(in the rows, 128 means zero)
Where one turn sends some rows of the set: a few examples, then the rows asked
K_326: [123 132 124 105 122 142 153 119 145  89  81 138 154 159 121 101 157  90
 143 101 114  81 160 127 140]
K_228: [ 99 139 128 134 154 141 154 132 157  94 107 148 166 150  94  96 139  90
 141 107 141 111 172 135 138]
K_852: [106 151 131 119 142 153 114 127 155  97  92 129 156 112 123  90 130  90
 140  90 125  86 155 134 139]
K_185: [104 120 114 142 101 150 160 123 138  89 119 104 108 155 162  60 160 119
 108  91 149 100 124 139 154]
K_866: [ 99 127  96 153  77 165 125 137 133 137 106 141 126 115 120 123 156 116
 157 134 157 105 148 111 127]
K_312: [157 108 127 100 156  81 140 130 115 157 150 126 119 158 166 115 144 120
 138 140 135  92 134 110 120]
K_594: [133 149 134 175 127 145 111  92 134 119 118 105 104 152 182  74 134 135
 111 125 118 125 145 142 135]
K_493: [ 96 119 153 146  96 134 151 139 162 100 115 128 127 110 150  83 134 129
  95  98 166 116 130 148 166]
K_480: [157 124 178 166 108 120 134 112 135 106 114 133 125 168 155  78 167 138
 106 142 111 135 152 123 137]
K_760: [121  99 150 154 111 149 168 156 159  76 128 116 120 153 131  61 139 119
 101 114 147 129 147 118 148]
K_137: [113 122  98 157  85 168 126 148 121 125 113 135 129 133 110 102 171 109
 159 138 150 106 147  93 117]
K_139: [124 150 154 185 134 108 142 107 127 128 112 144 139 146 159  87 134 138
  97 140 158 139 138 151 148]
K_864: [130 109 133 117 170  93 134 126 148 162 178 128 112 151 148 126 130 128
 144 139 139 122 161 123 120]
K_678: [136 120 149 106 158  90  97 127 132 162 172 121 118 121 158 106 157 126
 143 122 131 100 136 119 120]
K_859: [128 119 138 119 138  90 105 130 130 165 183 108 132 131 138 117 146 132
 158 116 127  87 116 138 138]
K_636: [117 119 110 159  86 161 132 159 132 128 103 146 137 115 108 117 143 111
 149 148 160 112 150  95 122]
K_304: [158 105 120 118 144  90 136 142 114 151 167 103 130 165 142 112 130 122
 154 135 122  80 117 116 130]
K_625: [138 101 139 126 144  93 134 141 150 159 182 116 129 151 127 135 112 134
 154 138 125 108 143 131 136]

K_185 moves to K_493
K_864 moves to K_312
K_625 moves to K_304
Now these:
K_852 moves to K_228
K_636 moves to K_137
K_480 moves to K_594

Where one turn sends some rows of the set: a few examples, then the rows asked
K_652: [138 150 104 132 125  89 120 101 142 183 137 200  84 178 132  72 195 121
 108 122]
K_186: [102 167 121 108 122 104 127 117 112 172 159 188 116 137 166  94 170 132
 116 133]
K_324: [121 115 109 110  75 102  96 103 117 186 112 132  53 126 134  89 190 165
  76 125]
K_404: [110 135 129 116  99 111 119 159 136 158 146 181 116  87 154 126 131 110
 103 137]
K_839: [152 106 132 143 103 121 121 157 182 170 148 200  94  98 118 133 139 118
  90 119]
K_591: [133  95 118 120  60 115 104 140 127 186 111 140  68  92 134 109 149 174
  77 126]
K_777: [154 119 136 143 118 130 132 151 176 176 162 210 107 101 128 136 155 148
  94 116]
K_418: [173 116 113 158 123 107 121 127 185 185 141 213  78 149 107 102 184 133
  93 110]
K_456: [115 144 132 118 116 122 130 151 135 165 161 192 126  90 160 130 147 141
 105 133]
K_328: [158 111 124 148 115 120 121 165 177 171 144 205 104  91 128 137 154 139
  91 121]
K_686: [128  99 119 116  70 114  96 128 132 182 113 134  61  89 132 116 172 174
  68 124]
K_466: [147  99 109 128  69 104 105 107 136 197 109 147  47 144 117  79 174 168
  80 114]
K_578: [ 92 154 103 109 122  88 112 108 108 173 145 179 121 146 158  98 163 127
 116 137]
K_503: [153  86 117 133  65 115 105 129 148 192 112 148  52 115 116 102 161 174
  74 115]
K_337: [122 115 107 113  66  98 103 106 110 190 110 137  56 139 136  73 172 165
  88 124]
K_350: [139 104 111 123  76 107  96 104 135 191 112 141  44 130 118  94 192 170
  71 116]
K_732: [103 164 107 110 120  89 117 124 108 167 138 181 112 137 167  87 174 120
 115 140]
K_662: [146 100 120 145 118 117 115 149 175 177 149 203 113 100 119 148 143 147
  92 121]
K_358: [165 114 120 151 111 109 121 119 186 181 145 207  71 156 101 100 168 112
  93 110]
K_9: [128 139  99 132 129  88 113  88 142 187 144 196  96 183 123  84 183 130
 109 120]
K_75: [130 147 110 127 114  91 118  97 144 177 141 192  78 181 127  71 178 101
 108 121]
K_110: [133 156 116 127 129 102 129  97 142 183 158 202  92 176 136  78 190 133
 109 117]
K_913: [114 113 114 106  72 107  96 118 113 181 113 128  63 103 143 104 178 169
  75 129]
K_566: [ 95 160 115 106 107  93 117 120 112 164 143 176 104 139 158  88 155 100
 113 138]
K_247: [113 141 122 119 112 106 118 162 130 161 142 185 124  84 164 127 148 130
 104 140]
K_266: [143  93 116 127  74 115  97 120 145 187 114 141  50 107 118 111 181 175
  66 117]
K_282: [166 126 124 149 127 119 131 116 181 186 160 216  86 154 112 105 181 144
  96 108]
K_547: [161 106 110 154 127 104 115 113 183 189 147 210  90 155 100 114 172 142
  93 110]
K_910: [114 114 112 109  62 105 103 127 104 184 111 133  70 108 147  92 156 167
  87 130]
K_204: [102 131 116 118 116 105 114 147 128 166 148 183 133  92 153 139 137 138
 105 136]

K_404 moves to K_566
K_578 moves to K_9
K_282 moves to K_777
Now these:
K_686 moves to K_913
K_591 moves to K_910
K_732 moves to K_652

